In the rows, zero is written as 128.
The rows of Z fall into a few groups, and each row is roughly a mix of its group's hidden directions.
Z (177 x 11):
[[115 142 129 121  81 110 109 166 171  85  92]
 [151 115 119 125 175  82 142 109  91 137 180]
 [124 136 143 142 180  78 110 127  68 128 140]
 [162 102 125 127 179 109 170  96  96 139 161]
 [122 190 150 136  98 153 133 108 115 133  71]
 [172 129  91 125 164  82  85 119 134 143 159]
 [161  59 142  95 120 141 110 147 121 162 105]
 [112 119 162 110 161 142 153 137 126 106 202]
 [ 67 133 134 117 117 137  70 113 109  99  99]
 [151 140  99 118 150 103  58 140 125  99  94]
 [ 64  99 155 123 105 173 130  99 126 152 138]
 [145  95  70 166 132 126 153 172 146 131 100]
 [171 156 102 104 129 178 150 102 116 173 137]
 [ 99 117 153 153 166 128  97 140  84 145  76]
 [180 142  97 101 135 178 144 135  93 139 159]
 [134  83 136 101 178 111 140 182 155 113 124]
 [168 119 155 140 100 153 133 117 117  87  66]
 [137  71 152 152 102  86 120 107 117  88 102]
 [175 170  92 125 163 164 134  97 145 154 127]
 [109  87 120 150 108 167  91 148 130 176  94]
 [ 92  80 167 145  96 121 144 105 164 140  96]
 [173 134 117 143 112 119 101 111  75 185 133]
 [100 106 164  75 123  94 171  99 145 115 123]
 [150 191 119 105  98 101 154 121 121  87 104]
 [103 107 111  83  63 127 147 117 138 166 142]
 [117  85 103  78 130  99 112 165 145 164 102]
 [100 125 151 173 109  94 139  83 123 134 179]
 [171 121 161 123 172 154 109 154  93 158 159]
 [ 62 149  95 115 102  93 128 134 168 126 113]
 [166  84 105 149  93  86 136 112 164 109 107]
 [130 148 116  81  98 101 111 161  80 106 164]
 [ 81  94 132 156 113  86 115  99 159 147  92]
 [171 159 170 146  64 143 140 136 127 116 111]
 [121  60 117 120 111  96 121 144 121 155 178]
 [144  59 151 134 133 145  98 133 123 129  74]
 [116 204  94 158 113 124 117  95 133 116 142]
 [ 98  73 170 136 128 134 140 110 177 158 114]
 [151 177 113 131 112  85  92  96 116  87 147]
 [ 97 136 128  76 176 144 131 158 178 126 133]
 [148  95 119 140 169 136 145 197 131 159 109]
 [148 175  80 126 150 175 117 148  94 135 148]
 [159 170 109 149 194  89 134 139 130 136 142]
 [151 162  87  92  97 152 143 126  93 151 167]
 [153 155 130 141 134  96 115 106  82 163 185]
 [ 81 131 132 174 132  98 158 162  95 163 137]
 [ 97 196 133 147 156 106 147 159 161 126 116]
 [157 137 179  99 114 145 162 130 129  91  79]
 [123 151  97 148 168 126  74 142 149 104  82]
 [172  80 123 125 111 149 104 119 152 144 186]
 [180 102 138  92 163 114 112 136 180 119 107]
 [ 84 148  95 197 112 118 124 143 156 110 132]
 [145 144 127 102 116 162 138 117  46 147 128]
 [ 56 157 150 169 100 108 130 119 134 137 111]
 [187 118 119 153  99 126 151  84 101 145 162]
 [115 180 153 148 153 182 107 116  95 102 130]
 [146 138 151 160 128 139 109 113 127  68  69]
 [ 97 104 167 151 182  80 100 121 128 139 121]
 [152 142 149 155 132 105 170  61 106 124 152]
 [151 143 151  74 105  98 100  95  96 109  96]
 [174  84 132 124 145 153 134 112  85 164  92]
 [ 68 177 154 139 116 120 140 139 100  88 116]
 [ 66 128 109  94  85 108 102 164 143 127 122]
 [ 92 136 121 164 136  57 120 137 158  99 136]
 [155 145 115 132 154  97 156 147  63 120 165]
 [168 107 155 136 153 118 147 114 128 150 200]
 [144 154 133  85 122 125 150  89  91 112  71]
 [147 102 104 120  89 147 134 136 165  94  68]
 [140 103 111 172 129 137 106 181 148 141 181]
 [133 139  82 122 128 117 103 133 111 172 195]
 [ 99  87 112 106 110  73 142 124 170 141 159]
 [158  92  81 160 138 183 144 128 118 129 157]
 [116 117  86 144  84 176 156 124 163 148 155]
 [155 175 123 133 169 118 170  93 151  89 132]
 [119  81  88 147 133 128 134 169 121 133  67]
 [136 126 100 144 154 188 112 178 102 104 147]
 [ 74 127 155 105 162 112 142 150 164  81 118]
 [124 104 198 150 162 107 119 158 153 108 114]
 [ 95  73 149 153  97  97 148 128 171 109 130]
 [102 144 131 160 164 126 124 187 146 180 123]
 [117  95 141 104 108  85  95 169 171 105 147]
 [154 173  94  89  93 111  93 151 135  96 118]
 [163 132 119 177 102 163 111 186 145 114 136]
 [101  93 155 155 131 173 128 142 119 157  72]
 [187 141 151 133 179 117 148 102 107 113  95]
 [126 141  78  99 111 133 109 153 124 187  90]
 [161 127 119 132  66 131 184 104 104 116 144]
 [115 118 151 160 164 145 126 178 160 157 172]
 [141 165 110 154  84 115 122  77 136  86 155]
 [182 119 126  94 128 152 186  92 117 117 118]
 [132 106 108 123 142 148 112 211 152 153 125]
 [149 138 113 202 122 154 158 108  97 123 105]
 [130  98  67 133 102 104 103 120 152 178 123]
 [120  87 144 135  85 150 170  88  84 129 122]
 [110 134  97 168 118 144 161 118  59 116 146]
 [149 134 113  89 152 153 119 190 174 129 144]
 [134  98 114  54 130 104  85 113 120 128 150]
 [174 146 143 115  76 150 126 137 181 111 104]
 [123  97 106 176 109 127 172 109 185 119 136]
 [112 118 141 166 137  96 132 132  78 153 188]
 [ 58 138  92 130 138 113  97 124 165 149 109]
 [170 136 120 117  78 156  91  98  82 136 129]
 [ 76 113 125 123 129 110 153 143 164 121 193]
 [133 144 150 134 149 155  95 185 136 159 177]
 [130  86  97 111 161  95 120 128 144 149 190]
 [161 151 156 124 140 107 146 146 144  60  92]
 [168  82 105 122 114 163 101 125 124 175  96]
 [120  86 152  87 175 135 179 124 147 110 115]
 [119 150  85  67  79 116 124 137 144 105 115]
 [129 184 159 128 144 142  94 126 122 117 191]
 [106 136 123 151 142 101 136  94 168  87 185]
 [ 92 182 139 142 155  78 167 119 138 124 111]
 [135 112 137 169 123 122 105  94  85 191 138]
 [ 93 188 145 172 103 141 119 129 107 110  96]
 [157 167 121 109 122 126 150 132  95 150 198]
 [159  94 171 146 111 147 150 115 132  73  95]
 [108 162 170 176 158 135 137 161 156 122  93]
 [126 128 155 153 144 132 152 190 142 187 131]
 [ 84 127 139 144 114 103  95  93 171  99  88]
 [148 113 133  75 159 160 184 115 135 121 157]
 [103 127 144  75 127 116 115  92 175  95 162]
 [104 110 130 131 118 112 149 197 136 182 110]
 [165 201 130 151 123 101 105 117 119  99 117]
 [181 118 131 122 170 133 165 169 151 156 153]
 [105 114 150  96  80  84 111 110 179 122 119]
 [136 143  92 103  94 182  84 161 138 148 134]
 [ 99  94 114 145  94 153 133 163  89  85 158]
 [151 105 122  91  75 158 100 150 165 134  97]
 [164  70 153 123 161 106 124 134  87 161 137]
 [ 77 110 112 158 145 145 174 114 139 173 155]
 [164 187 120  99 144 155 113 177 134 125 150]
 [ 97  83  76 123 153 161 155 133 163 127 148]
 [ 66 140  98  81 117 115 128 135 167 128 156]
 [111 139  85 179  92 129 133  98 149  94  96]
 [162  94 170 128 134 131 129  76 120 148 178]
 [ 91 137 155 175 167 134 146 119  75 136 104]
 [126 124 126  50  97 115 122  87 107 144 136]
 [ 78 116 153 184 134 104 155  92 152 136 137]
 [128  71 160 165 138 137 168 109 165 142 108]
 [115 165  90 138 150 144 105 196 134 139 154]
 [139 133 111 156 185 117 117 181 111  91 153]
 [151 172 139 165 125 104 120 164 143  79  94]
 [ 59 101 104 161 153 145 114 138 145 162 131]
 [ 84 116 153  84 154 173 145 160 143 104 145]
 [111 142 113  91 158  75  77 152 149 120 144]
 [176 142  86 164 142 133 162 119 166  98 150]
 [115 117 121 163 110 174 169  82 110 164 109]
 [135 129 153 153 149 148 138 122 205 130 168]
 [182 169 141 167 107 164 128 130 116 159 152]
 [ 75 105 166 165 120 115 140 126 145 167  89]
 [171  72  91 145 130 110 150 148 170 133 126]
 [ 99 169 125 104  89 155  84 142 109 122  84]
 [ 93 141 148 175 103 102 124 146 100 140 185]
 [134 124 169 110 104 182 115 120 102  91  83]
 [155 128 103 141  86  93 121  84 131 123 185]
 [121 127 158 100  69  85 118  90 101 135 108]
 [137 127  89 137  80 132 124 191 119 168 115]
 [146 145  84 142 113 163 177 105 108 165 157]
 [130 154 128  86 118 157 162  76  90 161 123]
 [110 183 154 186 158 100 111 132 117 111 120]
 [123 117 132 106 110  65  87 100 110  99  92]
 [136  98 126 165 164 139 123 140  98  58 133]
 [106 174 104 162 149 157 122 103  80 147  99]
 [ 87 140 135 151 161  64 114 135 154 106  99]
 [ 72 114 152 148 159 112 111 101 125 145 183]
 [149 101 108 118 137 171 106 124 157 148  61]
 [132 149  76 137 134 139 102 136 118  60 158]
 [ 84  85 127  77 149 104 144 137 100 123 163]
 [117 134 110 122  73 108 171  92  82 135 153]
 [133 128  95 111 158 126 135 196 178 120 144]
 [173 162  99 158 134 180 161 117  97 128 129]
 [148 136 121  97 148 175  88 190 136 127 141]
 [152 154 123 181 123 170 100  96 121  92 100]
 [140 153  74 144  67 136 138 152 127 137  92]
 [182 145  96 131 163 162 156 124  87 128 155]
 [118 161 152  88 142 180 102 157 155 137  94]
 [124 166  85 149 102 145  84 130 181 128 112]
 [133 129 182  97 157  74 159 101 116 111 131]]

In each list below, two rows fit none of the groups, and each other row fits one group, some only roughly. Which are they? Name them in the order they come.
  k_350: [103 120 126 129  95 181 173 104 162  98 152]
  k_992: [150 133 132 121 161  84  79  95  78 123 116]
  k_234: [ 95 164 117 156 128  67 136 109 166 159 120]
  k_920: [160 158  85 150 103 129  70 115 105 142 105]
  k_5: [184 152 154 111  84 130 141  85 128 128  95]
  k_313: [109 130 175 131 140  81 106 172 169 124 154]
  k_876: [128 125 140 162 123 185  97 150 188 131 113]
  k_233: [155 111 125 158 105 179 115 126  94 177 160]
  k_417: [192 106  87 154 113 161 151 133 156 124 118]
  k_128: [133 137 121 160 153 160 173 162  69 110 127]
 -> k_5; k_128
  k_793: [153 168 160  96 111 110 136 122  85  83 100]
  k_600: [ 79 113 107 164 114  95 107 136  72 121 108]
  k_838: [179 157 121 131 114 121  73 137 176 134 103]
  k_61: [128 140 155 123 116 148 212 109 139 103 144]
  k_334: [162 106 170  86 111 133 179 133 162 106 136]
  k_401: [106 123 145 152 137 136 194 120  92 122  78]
  k_95: [203 133 156 129 146 109 161 101 110 128 149]
  k_581: [ 93  96 162 107  93 124 176 128 155 105  94]
  k_302: [147  97  88 125 135 165 145 105 188 159 135]
  k_344: [163 198 124 127  98 120  96 128 139 156 156]
 -> k_401; k_344
  k_210: [112 148  81 104 152 149 112 114 188 105 102]
  k_202: [139 132 149  92  85 132 156 132 132  62  99]
  k_125: [148 169 162 112 106 105 126 129  69  89 113]
  k_979: [156 134 108 152 120 116 146  63 105 179 123]
  k_168: [113  73 107 131 165 170 138 118 129 168  94]
  k_187: [160 101 133 130 179 134 173 105 120  79 110]
  k_863: [ 96 126  98  93 136 165 138 107 123 145 194]
  k_847: [105 150 137 105  72 159 120  96  92 169 130]
  k_583: [129 127 162  81  96 176 108 122 100 157  97]
  k_402: [ 88 150 135 101  98 112 151 130 112 198 138]
 -> k_979; k_863
  k_867: [122 147 199 110 150 148 140  85 161 136 121]
  k_687: [128 147 151 104  91  94  88 150  69 113 130]
  k_140: [148 170 122 161  62 133 107 149 113 113 101]
  k_117: [ 89 119 160 159 133 155 147 101 119 192 120]
  k_503: [131 122 147 115  65 193 142 141 131 149 142]
  k_189: [136 182  82 127 156 133  83 126 165 106 128]
  k_277: [156  92 169  99 112  88 133  99 121 121  81]
  k_894: [150  80 187 113 120 144 102 164 157 130 143]
  k_622: [116 117 134 183 161 124 155  91  88  98 101]
  k_46: [167 148 150  73 172 136 135 145 141 133 171]
  k_937: [102 129  92  92  64 131 114 150 119 109 163]
  k_780: [ 84 167 118 144  96 143  89 127  81 160 133]
 -> k_277; k_780
  k_276: [142 128 147 134 110 209 116 100  92 122 131]
  k_482: [ 70 145 132 113 142 127 188 115 107 103 158]
  k_704: [ 76 116 106 143 112 187 151 111 139 138  91]
  k_342: [201  91 155  94 132 133 136 135 133 124  95]
  k_974: [ 80 117 166 136 130 118  94  78  84 120 126]
  k_597: [111 150  97 130 120 139 111 136 206 165 136]
  k_764: [107 129 125  90  76 152 122 156 146 177 160]
  k_748: [ 67 163 104 102  93 134 172 131 112 132 137]
  k_306: [140 160 104 148 153 121 129  98 199 158 118]
  k_725: [196 125 139 124 102 162 127  74 134 129 144]
  k_97: [131 127 163 107 118  94 135  75 168  92 161]
  k_576: [109 121 116 108 149 128 156 182 157 160  75]
  k_995: [186 112 129 158 169 107 134 108  84 153 141]
 -> k_748; k_97
  k_690: [131 115  78 116 171 116 151 106 163 121 179]
  k_726: [133 140  84 135 177  88 138 127  94 174 143]
  k_755: [127 112 135 114 205  85  97 139 135 110 132]
  k_815: [117 181 141 113 164 107  70 147 125 142 100]
  k_170: [114 144 133 139 146 129 101 128  91 208 109]
  k_392: [166 134 144  89 149 100 196 115 145 138 129]
  k_382: [171 130 111  96 130 102 130  89 171  90  94]
  k_912: [119 121 103 114  85 116 114  78 182  95 137]
  k_257: [ 93 146 132 140 200 104 130 133 114  84 132]
  k_238: [ 69 111  88 128 129 122  87 136 136  79 113]
 -> k_726; k_382
  k_387: [150 129  77 174 167 103 120 147 169 127 109]
  k_103: [139  97 124 140 156  77 151 162 140 172  92]
  k_472: [124 109 144 107 124 145 150 162  97 131  52]
  k_547: [114 196 136 110 143 153 145 149 102 135 174]
  k_68: [131  94 147 114 114 129 103 165 146 182 179]
  k_287: [139 169 156  94  88 108 100 153 147  90  98]
  k_345: [ 74 108 123  83  76 162 145 133 129 120 114]
  k_335: [131 139 121  84 165 105 101 167 137 187 129]
  k_846: [166 105 123 154 126 145 136 145 150  95  58]
  k_29: [148 159  83 117 147  95 103 131 185 107 150]
  k_612: [ 97 112  99 191 147 142 159 128 150 109  92]
  k_25: [114 103 127  54  77 134 138 148 145 116 128]
 -> k_472; k_335
  k_697: [124 148 127 104 175  92  99 132 149  84  83]
  k_739: [113 109 105 141  91 102 114 171 165 174  98]
  k_946: [147  82 106 169  81 110  91 122 111  99 121]
  k_586: [154 204 120 134 104 157 141 140 138 126  91]
  k_908: [153 117 114 154 161  48 108 128 139 116 134]
  k_498: [174 136  77 130 100 126  88 123 147  83 115]
  k_346: [137 177 110 128 154 119 155 138  95 193 140]
  k_860: [ 73 127 133 146 173 156 174 118 114 117  94]
  k_717: [173 130 121 140 112 198 166 149 130 111 141]
  k_939: [ 74 117 129 174  97 111 125  80 128 105 106]
  k_528: [139 115 100 177 111 188 125 165 111 149 110]
 -> k_739; k_528
  k_975: [139 123 175 128 117 120 195 118  99 106 165]
  k_916: [163 118 117 150 128 169 115 120 193 153  95]
  k_151: [ 77 153 156 120 167  95 109 125 121 179 132]
  k_529: [111 143 124  69  95 119 138 160  94  98  91]
  k_822: [190 115 151  80 112 129 173 117 124 106 133]
  k_44: [113  81 145 112 108  83  79  88 127 122 148]
  k_448: [110 127 125 148 103  86 179 138 160 175 156]
  k_550: [ 92  96 141 107 128 116 100 131 196 163 135]
  k_895: [142 151  97  78 151 117 143 111 166  74 138]
  k_620: [151 136 112 117 116 139 129  48 162 109 103]
 -> k_529; k_550
  k_8: [131 129 118 111 189 102  65 120 110 136 152]
  k_869: [ 94 115 125 126 101 145 162  83 192 141 134]
  k_688: [130 158 152 155 109 165 176 113 159 103  87]
  k_108: [176  94 143 132  52 136 131 118 137 122 123]
  k_540: [143 160  86 121 102 109 163  94 160 164 159]
  k_919: [ 84 105 115 158  78 120 181 120 154 126 112]
  k_195: [151 154 196 109 144 134 147  93 106 160 143]
  k_280: [ 98 124 131 137 147 198 101 120 114 169  98]
  k_741: [108  97 110 108 129 109 143 123  56 148 166]
  k_866: [139 127  94 131  78 128  78 158 127 155 171]
 -> k_869; k_108
  k_370: [177 104 155 122 127 126 191 111 113 135 167]
  k_626: [111 170 135  88  73 139 174 112 131 151 135]
  k_731: [106 158 121 160 140 115 122 105 103 203 139]
  k_385: [169  86 166  83 142 131 141 149 140  85 136]
  k_648: [202  79 134 133 146 118 144 162 124 126 124]
  k_490: [146 134 126  86  97 165 131 114 171 185 123]
  k_185: [103 153 125 177 145  76 127  92 168 132 113]
  k_299: [160 154 138 143  64 170 139 128 135 120 169]
  k_973: [173  85 132 156 147  86 130 181 126 120 137]
  k_900: [105 132 137 146 134  90 159 122 147  72  75]
  k_658: [122 125 144 154 152 125  97 167 103 151 195]
  k_106: [ 85 121 120 162 205 126 135 121 112 134 109]
 -> k_299; k_973
  k_484: [104 164 130 128 135  79 144 141  69 143 164]
  k_390: [115 164  86 108 139 136 136 116 192  93 108]
  k_228: [131 152 122 124 134 124 105 146 211 164 125]
  k_320: [167 153  94 112 139  99  97  94  71 136 129]
  k_75: [122 136 161  97 207 125 128 100 109 142 130]
  k_857: [ 92 162 127 151  93 122 125 186 104 108 160]
  k_323: [159  87 121 149 167 165 150 168 139 119 166]
  k_180: [180 134 155 126 125 130 111 105  87  90  80]
  k_459: [153  72 143 161  95 125 140 128 175  91 133]
  k_958: [ 85 150  92 189 148 125 131 136  92 104 131]
  k_795: [173 139  75 119 140 163 139 100  92 105 101]
 -> k_857; k_459
  k_592: [168 140 133 118 126 190 128 145 114  72 109]
  k_729: [ 61 167 124 117 157 138 145 100  97 149 139]
  k_650: [159 162  90 128 156  94 137 145  90 104 172]
  k_69: [121 130 122 134 146  77 124 200 136 110 161]
  k_218: [ 83 159 137 115 121 142 132 120  72 102  80]
  k_162: [107 150 123  88 166 124 141 131 110  58 149]
  k_371: [111 135 132 187 168  90 167 146 133 160 130]
  k_439: [101 118 137 154 105 176 140 148 143 187 160]
  k_76: [147  92 142 116 132  87 112 132 158  60 142]
  k_200: [ 89 126 147  83 116 138  97 105 140  68 147]
 -> k_729; k_162
  k_773: [186 137  93 120 105  82 117 131  94 160 120]
  k_800: [125 122 130 103 185 142 131 108 147 104  62]
  k_383: [ 78 164 164 109 141  88 156 140 153 146 153]
  k_316: [128 130 156 142 153  64 160 130 140 181 118]
  k_397: [156 105 111 148 160 103 112  79  70 136 139]
  k_426: [143  98 101 174  94 118 152 147 164 160 164]
  k_950: [106 136  97  78 131 108 110 199 128 124 127]
  k_259: [ 92 133  95 133  96 107 126 118  81 171 170]
  k_297: [139 101 152  84  68 159 166 135 141 114 127]
  k_775: [153 140 181 149 103 157 157 114 156  79 140]
  k_43: [191 163 142 140 155  90 138 116 138  96 154]
  k_339: [ 98  70 109 143 119 103  90  96 162 150 120]
  k_887: [164 126 162 135 112 107 116 132  50 143 127]
 -> k_259; k_775
  k_834: [116 104  99 170 182 151  96 166 151 126 121]
  k_47: [168 187 150 144 107 144 156  89  99 135 131]
  k_911: [159 147 164 118 101 140 141  56 121 130  99]
  k_619: [ 89 143 141 177 179 119 113 111 109 171 122]
  k_935: [121 108 164  98  88 142 183  84 115 133 113]
  k_891: [138 140  88 133 120 204 143 140 101 151 149]
  k_753: [171 120 104 102 103 173 150 105  88 104 158]
  k_560: [106 102 159 111 144  97  79 162 144 177 127]
  k_607: [106  95 123 122  99 130 120 131 127  51  93]
  k_759: [179 177 119 130 133 148 131 156  75 152 117]
  k_225: [176 114 194 121 155 109 106 144 112 123 156]
 -> k_560; k_607
